In the rows, zero is written as 128.
Each path below is one point turned by a fixed rotation once a step. After each direction that follows a path, write how fast that rotation turns it, in degrees a step (0 if it stays still).
Each turn is a multiple of 5 degrees from 10 to 175, or 0.
Each row of a path follows its step; steps can be skipped.

step 0: [128 117 141 131 131 118 124 130 123 124 133 132 126 126 129 136 133 124
 135 126 125 133 121 120 118 134 130 132 128 131 127 131 124 117 126 124
 130 141 127 137 132 131 135 128 128 137]
step 8: [134 124 132 128 132 124 131 137 118 131 123 129 127 129 131 128 123 131
 133 130 128 129 144 116 129 123 127 132 130 119 127 122 120 124 118 126
 124 132 128 138 126 123 128 123 120 142]
step 9: [131 125 122 131 132 133 128 128 129 132 122 118 121 123 121 130 122 121
 128 134 124 130 124 131 132 128 134 136 127 138 128 123 125 141 138 124
 125 132 132 142 141 124 129 132 138 125]
step 10: [121 124 129 129 125 142 118 133 130 130 137 131 128 120 136 140 129 128
 124 133 143 128 125 130 129 131 131 126 123 125 124 134 132 125 132 130
 129 122 119 133 125 117 118 126 122 127]
step 11: [130 131 120 129 130 128 130 128 120 129 138 127 138 133 131 132 124 131
 127 112 115 123 119 123 127 129 124 128 125 139 123 131 133 129 123 123
 130 134 124 137 120 136 128 125 120 137]
step 13: [124 121 139 127 138 131 136 131 124 128 123 123 129 129 125 134 127 129
 124 130 127 122 139 132 131 141 132 141 123 134 121 121 120 114 130 131
 124 130 125 129 129 118 130 130 126 128]
step 14: [138 133 124 124 116 133 124 127 128 137 133 125 124 126 127 133 129 136
 130 132 130 133 127 122 132 133 132 134 129 131 126 127 126 137 130 125
 140 128 138 141 126 122 135 139 120 130]
step 17: [128 133 132 125 125 134 124 126 127 124 133 120 121 124 118 132 128 126
 121 123 124 109 131 129 134 128 142 124 122 127 128 130 129 129 121 128
 133 135 125 135 140 126 129 129 132 134]
step 18: [121 127 124 126 130 134 130 132 132 128 124 131 129 120 127 131 117 136
 121 123 133 126 136 129 133 142 122 121 134 139 122 129 127 119 141 128
 134 125 136 129 128 127 124 127 115 129]
Directions:
[128 129 127 128 125 126 129 128 129 132 128 126 128 131 129 129 130 129
 126 129 126 128 126 130 130 127 125 129 128 130 128 128 129 131 128 127
 127 128 130 126 131 126 129 128 128 131]  145
[127 129 127 127 130 130 129 128 128 128 125 123 128 127 128 126 128 124
 127 131 127 129 128 128 129 125 127 129 125 127 128 126 128 126 128 126
 127 126 126 127 128 128 128 130 129 127]  100
[126 130 128 128 128 129 127 127 128 129 127 129 125 130 128 129 128 131
 127 128 128 128 126 127 127 129 127 128 126 128 131 127 132 128 131 125
 128 126 127 127 124 129 128 128 126 130]  90
[126 126 126 131 131 127 127 128 129 130 127 128 126 127 129 129 130 126
 127 129 129 126 130 129 127 131 127 127 129 127 125 131 127 127 128 126
 128 124 128 126 128 127 128 126 127 128]  135
